One vector is turned by the same rotation once a step. Each row is the vector after some number of steps, and that number follows the row.
The counts run from 0 to 283.
[133 114 149 189  94 149  86 110  95 121 165 150  82 149 116  99 128 117
 128 157 130  77 141 113 125 135 170 112 149 126 149 110 128 134 164 124
 109 161 144  67  82 143 133 173 131 160 133 113 129 144 115 154 137 130
 141 124 172 132 105 112 126 179 124 129 138 149  93 172  79 143 137 134
 131 113 137 119 135 161 183 136  74 153 114 161 129]  261
[140 104 122 145 124 115  89 139 160 146 121 127 130 122 123 112 165 111
 135 152 159  97 127 117  94 148 165 133 189  69 177  89 125 113 133 141
 157 185 138  86  99 160 108 113 138 181 107 131  97 194 120 165 123 109
 128 126 135 137 129 101 131 134 119 139 134 163 114 147 104 138 106 150
 104  97 152  89 148 151 165 128  93 150 112 140 109]  57
[139 145 131 141  91 108  72 166 105 105 120 125 147 131  92 131 133 163
 141 142 147 130 107 131  88 151 180 127 140 109 103  87 174 127 128  89
 140 176 121 106 113 130 126 161 163 157  94 124 146 113 145 147  98 140
 143  94 122 128 101  90 129 162 134 131 106 143 139 159  75 125 111 142
 143  90 175 132 166 138 134 134  49 161 101 153 150]  15
[165 144 136 144 144 127  77 149  88 111 140 125 126 110 109 103 117 139
 157 126 132 116 142 117 137 146 158 105 138 135 118  79 172 145 172 108
 129 197 167  88 121 156  94 154 126 167 106 111 131 138 133 138 122 137
 145 141 136 123 114 116 115 149 128 158 165 111  98 145  84 112  91 139
 128  97 123 114 154 164 197 126  69 178 101 159 157]  121
[151 137 164 151 127 127  61 150 143 103 121 120 154 112 115 148 134 137
 145 147 159 132 119 144 134 162 171 115 163 101 148  95 192 124 125 128
 148 166 124 128 110 130 105 133 145 150  94 140  93 156 131 167 120  80
 144 135 104 137 135  86  99 137  83 143 135 153 141 127  90 125  73 149
  99  95 126 120 138 167 167  93  65 173  99 141 136]  204
[126 103 122 147 155 121  81 137 130 105 114 140 116 130 110 105 104 122
 121 145 145 105 136 143 146 149 164 102 128 141 133 123 165 124 113 104
 151 179 111  88  69 127 137 183 124 177  94 158 109 143 140 136 110 105
 136 110 126 140 113 113  82 161 101 138 128 134  93 151  83 138  91 128
 133  82 113 132 173 165 175  99  79 145 107 170 159]  92
[113 105 172 148 114 135 119 140 117 151 107 173 111 163 130 143 155 116
 141 157 140  89 131 127  86 158 173 131 176 107 111  93 147 126 113 141
 142 134 146  85  90 159 125 115 136 189  90 159 120 173 116 151 118  98
 132 106 158 127 100 104 113 165 121 106 135 131  86 161  77 139 126 145
 119  91 120 128 108 181 127 120  63 146 131 125 112]  178
[148 118 161 162  85 156 106 160 117 145 125 133 147 128 124 120 149 140
 137 125 147  98 117 127 101 172 118 116 172  98 126  76 151 129 142 116
 166 115 133  95  90 139 118 133 139 163 121 144 114 172  75 155 138  78
 122 117 169 136 101  99 140 175 124 110 122 114 112 127  68 133 109 130
 125 101 172 123 113 189 147 126  84 171 110 112  95]  34
[126 106 127 171 103 133  77 163 108 102 136 125 122 126 115  77 132 149
 117 145 131 104 148 149 139 148 131  81 141 116 136 114 159 117 147  97
 175 151 109 102  75 128 126 167 133 163 110 130 138 138 123 141 137 130
 118 102 182 135  89 114 138 164 125 134 105 144 108 138  80 144 119 116
 145 101 170 107 156 176 171 119  60 152  97 164 137]  230
[117  88 140 188 120 143 100 129 104 123 123 156  94 170 125 103 133 115
 127 170 164 107 101 142 128 172 179  96 135 122 131 120 154 112 119 126
 126 139 114 112  58 165 127 149 116 156 112 153 131 168 103 137 138 119
 130 145 128 134 130 113 116 177 122 130 132 161 113 147 102 149 104 130
 132  97 122 107 114 158 155 112  36 171 114 152 121]  79
[147 112 145 191  91 154 106 110  92 127 160 145  84 154 120  95 138 116
 129 159 133  78 117 109 124 144 170 115 155 127 153  97 124 138 154 125
 117 151 151  72  78 154 119 158 124 146 128 125 133 156 101 152 142 126
 135 141 158 133 113 105 124 182 124 124 145 155  95 159  85 145 137 123
 122 113 140 112 124 158 179 130  71 163 116 154 116]  262
[132 139 128 152  92 104  78 168 112 112 125 125 135 134  96 125 143 159
 127 150 148 110 103 140  92 148 168 128 140 121 119  92 171 120 119  91
 136 167 124  98 106 132 133 157 161 163 101 143 144 112 140 158  97 140
 138  94 133 126  97  90 135 169 126 115 106 143 139 161  75 139 109 126
 141  93 180 124 167 156 126 130  58 162 103 147 141]  16
[180 111 153 180 107 163 115 115  95 113 160 135 108 136 128 101 134 123
 143 142 148 100 101  93 112 154 173 126 155 106 144  78 129 140 161 124
 133 161 151  90 102 151 113 156 114 142 129  99 120 159  92 146 143 123
 134 156 121 141 135 106 117 178 142 141 159 150  95 148  88 133 128 124
 107 103 124 125 115 158 197 135  56 179 107 154 120]  264
[160 111 153 174 109 154 120 145  93 134 121 142 110 142 116 130 163 141
 162 147 163 105 127 122 121 140 151 125 167 131 159  88 136 134 154 118
 182 131 139  64  94 142  99 135 104 168 124 117  96 196 136 155 112 100
 143 136 152 124 100 107 116 148 147 128 158 131  88 171  94 139 110 136
 119 104 144 100 117 159 170 115 102 177 103 143 115]  248
[117  85 180 185 114 142  74 125 149 130 168 134 119 157 104 121 150 140
 132 183 162 115 125 137 132 134 164 105 136  88 133 111 124  86 135 148
 139 168 123  95  76 162 147 159 145 182 100 150 114 151 127 146 127  93
 130 142 137 145 119 103 148 136 103 122 138 138 119 145  97 143 137 153
  92 107 150 129 117 159 144 145  65 143 106 172 110]  70
[124 131 169 151 121 127  56 161 129 100 136 132 153 139 103 152 118 129
 140 163 156 119 135 146 149 154 179 100 138 114 126 104 186 110 105 131
 136 176 123 110  98 127 131 149 144 173  87 153 103 139 150 171 109  88
 152 128 118 134 111  97  97 147  92 143 134 136 138 131  91 131  83 146
 124  84 119 135 145 165 146  95  68 151 110 149 160]  206
[125 114 157 171  98 132  88 150 103 116 132 156 114 136 100 120 149 146
 152 157 143 113 155 139 121 127 171 106 163 139 141 120 148 131 144 102
 174 149 132  70  89 125 119 161 127 189 121 112 105 170 173 153 117 112
 145  97 185 116  72 107 118 138 140 137 124 129  91 173  89 152 131 139
 148 101 157 104 159 153 155 115  96 146 107 164 146]  245
[155  99 107 152 158 126  86 123 150 123 104 128 110 120 120  82 148 139
 123 141 165 134  98 157 120 158 161 112 149 114 161 105 175 131 139  88
 163 159 114 110  72 153 110 151 132 147 112 148 106 161 108 125 127 103
 108 133 106 153 138  96 108 142 101 143 138 168 106 151  95 135  72 132
 108 100 150  93 156 159 178 112  72 187  98 155 117]  88
[137 127 167 152 129 129  56 155 141 100 132 129 159 121 103 156 127 131
 145 153 158 132 128 142 148 158 179 102 150 105 133 100 192 118 120 128
 143 165 120 119 103 126 118 146 151 165  90 141 105 148 137 173 116  87
 152 128 112 132 123  90  99 142  86 148 133 138 136 132  96 126  76 154
 118  94 119 134 142 163 160  90  67 161 104 144 148]  205
[139 110 107 116  90 136 103 161 127 170 118 122 170 145 109 123 126 118
 134 136 164  85 110 123  80 156 128 121 165  83 124  85 148 109 111 125
 162 163 128  64  84 147 107 137 131 172  95 163 107 163 115 165 111 100
 122 123 115 128 107  85 141 172 126 118 117 124  99 135  72 129  92 122
 137  96 179 135 141 165 133 127  99 132 107 121 116]  26
[138  94 111 141 111 150  83 166 111 108 118 121 147 103 113  87 116 126
 142 127 163 130 137 142 119 162 136  84 161  79 119 117 160 111 168 122
 180 160  98 106  91 143  97 167 123 148 117 110 137 150 117 114 134 119
 116 127 122 130 124 107 137 169 136 166 110 159 102 122  84 110 104 139
 148  97 167 127 142 159 202 128  54 144 109 146 132]  227
[152 114 103 120 118 108 106 109 146 141 117 121 137 123 121  85 129 127
 133 121 153 120  98 114  67 165 163 115 175  83 121  71 155 150 147 101
 134 183 144  93 102 149 117 142 145 159 115 129 124 152  75 143 145 106
 100 120 109 144 129 105 139 181 128 139 117 149 100 149  82 127  99 126
 145 106 188 117 143 146 164 148  71 166 113 125 116]  157
[133 109 158 134 125 106 106 137 160 138 137 132 144 146 115 120 149 151
 131 151 145 110 119 117  93 134 162 133 158  79 112  79 137 121  99 115
 169 181 143  90 111 128 156 137 153 201  76 152 111 137 124 148 131  99
 118 104 148 154  84 109 118 137 121 105 135 105  88 156  77 152 135 130
 110  75 161 140 147 154 133 144  77 132 103 149 128]  169
[163 120 148 148 112 133 113 132 108 110 137 122 140 130 111 124 112 140
 163 115 160 126  96 114  95 170 173 110 137 117  87  57 142 138 159  99
 122 168 138  86 118 143 140 169 138 166 114 117 138 142  88 142 125 104
 141 136 116 143 128 116 127 184 148 143 143  99 105 151  83 114  89 143
 140  97 154 152 109 145 156 168  57 188 120 135 128]  151
[150 112 120 115  87 143 102 162 130 141 109 126 179 114 105 131 120 122
 143 119 159 118 119 122  76 150 138 123 184  67 117  89 148 123 147 116
 171 157 116  78  98 135  99 147 139 160 104 132 110 154 116 152 110  92
 127 113 114 125 119  87 130 173 127 139 108 137 105 130  63 114 101 143
 148 107 179 147 139 160 156 130  85 132 107 119 120]  28
[144 107 141 148 129 162  65 159 111 111 114 125 147 114 104 125 113 132
 156 124 165 133 139 157 146 158 131  74 132 124 109  92 176 105 162 122
 147 156 102  92  84 141 120 169 131 169 119 142 122 150 119 139 108  81
 138 139 127 133 126 116 131 164 110 162 135 110 117 134  89  98  67 149
 134 103 134 142 121 175 173 127  70 177 120 142 133]  220
[183 150 151 164  97 135 111 135  97 135 142 112 138 128 103 142 135 148
 149 145 151 103 100 107 122 145 154 148 159 113 152  70 151 159 160  95
 156 146 153  78 112 131  94 148 122 138 114 115  89 156 123 185 123 101
 147 150 120 136 103  79 105 163 129 122 167 133 108 156  79 137 100 120
 109 116 161 127 128 169 162 110 100 171  97 140 126]  134
[155  90 181 175 109 165 103 139 134 108 138 132 132 126 118 144 140 117
 157 148 170 106 118 118 131 154 171 133 164  74 150  93 119 107 136 149
 161 144 113  98 103 142 120 143 127 155 111 118  96 184 113 163 108  88
 152 152 112 143 143 102 103 158 125 140 146 143 103 139  91 123 112 155
  93  93 118 142  95 161 171 125  66 153 120 150 112]  66
[151  99 117 151 108 155  88 111 125 155 144 142 113 134 114 105 146 118
 154 157 157 113 131 119  98 128 160 115 180  98 148  99 130 128 187 131
 139 176 146  62  92 172  87 148 120 164 133 110 107 173 121 139 137 100
 118 154 125 129 128 103 153 151 129 152 154 152  85 163  95 112 120 148
 122 128 160 101 130 152 192 142  95 156 114 144 106]  256
[160 119 176 140 105 155 104 163 114 117 137 131 168 110 120 131 130 138
 158 108 151 119 127 125 110 173 130 103 168  94 103  65 156 124 152 128
 164 138 137 105 113 135 128 133 137 175 114 121 121 162  83 146 138  71
 135 129 151 132 109 113 129 173 135 137 133  91 113 118  72 120  99 141
 132  92 146 141 104 170 161 140  73 177 115 123 111]  36
[122  88 168 184 112 149  77 111 151 150 156 136 116 158 111 115 164 133
 130 186 168 117 120 142 134 138 165 111 147  85 141 113 135  91 140 138
 134 156 120  97  75 168 133 151 134 177 109 156 112 162 115 148 140  85
 116 149 134 144 123  96 150 144 102 124 146 155 118 144  99 146 128 151
  94 113 161 113 121 166 140 138  61 147 105 164  97]  71
[130 146 136 144 100 120  84 151  87 136 157 136 140 166 109 114 118 126
 129 172 135 100 105 129 109 161 175 102 126 128  95  89 185 129 108 124
  96 186 162 107  92 159 113 144 135 166  84 157 137 117 114 156 136 132
 129 139 129 117 103  94 133 173 122 121 132 131 130 140  81 135 106 120
 143  95 144 120 145 154 133 111  56 162 101 138 149]  9
[127 125 159 141 138 128  56 138 137 106 118 147 115 114 121 118 128 111
 140 127 122 106 161 130 117 157 173 103 164 103 117  94 177 125 146 145
  95 183 142 108 111 150 127 139 161 176 107 129 142 140 104 145 121 103
 137 109 144 130 136 112 123 155  85 149 126 147 120 140  84 100  97 170
 121  99 100 126 134 179 178 131  46 164 136 140 138]  190
[150 119 147 133 120 149  91 159  82 128 122 154 122 118 104 103 131 148
 159 144 149 156 141 133 108 136 157 111 157 100  88 123 164 131 190 106
 167 155 139  94 111 169  79 158 113 155 109 105 144 135 148 106 125 133
 132 132 131 107 106 108 127 150 143 152 148 133  89 145  83 108 124 152
 139 112 152 121 134 158 187 136  47 138 111 167 146]  113
[132 136 138 170 120 135  79 154  78 136 130 151  92 140 107  90 153 163
 132 156 128 118 145 146 128 136 148 113 145 132 121 113 161 136 172  97
 143 153 152  83  94 164  96 154 127 165 117 130 155 124 133 124 126 149
 123 118 178 118  90 110 149 149 129 119 147 138  98 157  82 133 128 137
 132 116 161  91 149 171 158 127  59 162 103 168 132]  116
[149 106 136 171 117 163  81 160 115 138 101 123 130 127 110 127 145 145
 143 135 177 127 117 158 133 166 126  91 142 120 128  91 178 108 161 109
 162 128  99  99  77 150  99 156 133 144 126 152 109 164 106 142 110  78
 127 140 127 136 130  90 138 155 109 136 137 139 124 135  93 112  64 147
 119 113 154 119 114 188 152 120  78 188 112 135 103]  218
[123 103 136 139 104 126 103 147 119 150 143 141 151 145 122  97 155 123
 138 146 155 112 127 131  95 165 145  91 178  78 113  89 148 109 123 138
 154 168 151 107  89 176 116 104 126 196  94 143 133 173  92 142 160 104
 110 134 155 125  99 111 165 153 141 136 121 124 105 115  88 144 124 131
 144  99 175 104 121 150 149 144  66 148 111 128 110]  41
[139 135 130 131 112 125  73 165 127 129 132 114 171 133  97 137 106 131
 139 129 152  96 126 130 111 152 144 110 134 123 112  73 156 111 109 120
 136 188 136  63 100 125 137 159 149 187  90 154 120 132 132 168  88  97
 145 109 131 133 105  98 115 166 115 133 121  90 126 146  72 128  84 131
 139  88 149 161 160 158 134 133 100 148 107 139 152]  23
[122 116 157 161  77 149  92 159 113 141 132 137 143 137 103 119 141 146
 125 135 136  86 140 137 102 151 128 112 164  99 121 100 145 120 130 106
 158 122 121  82  80 127 138 156 157 177 111 146 125 146 109 163 123  95
 132  83 174 133  84  93 140 177 115 105 104 119 114 139  64 141 125 130
 137 102 183 135 134 184 137 134  84 139 111 128 108]  32
[154 110 144 160 122 121 111 168 116 107 110 136 116 116 131 113 173 129
 154 119 143  96 119 123  99 173 164 119 170 104 156  69 134 128 127 126
 169 163 145 107 109 154 120 105 130 175 113 115 124 202  96 157 128 123
 144 120 155 130 127 119 113 154 143 142 137 132 114 142 101 139  96 143
 119  87 127  87 117 156 167 132  68 195 118 125 117]  50
[154 149 114 157  94 116  91 159 111 139 113 120 133 144 113 123 157 156
 132 138 149  95  91 143  95 159 146 133 144 124 140  72 176 131 121  90
 151 147 131  90  92 136 115 146 150 150 109 153 123 147 118 168 101 128
 131 107 133 135 104  81 129 165 119 105 122 139 136 159  78 140  85 118
 126 106 178 110 158 166 125 120  78 192  95 128 120]  18
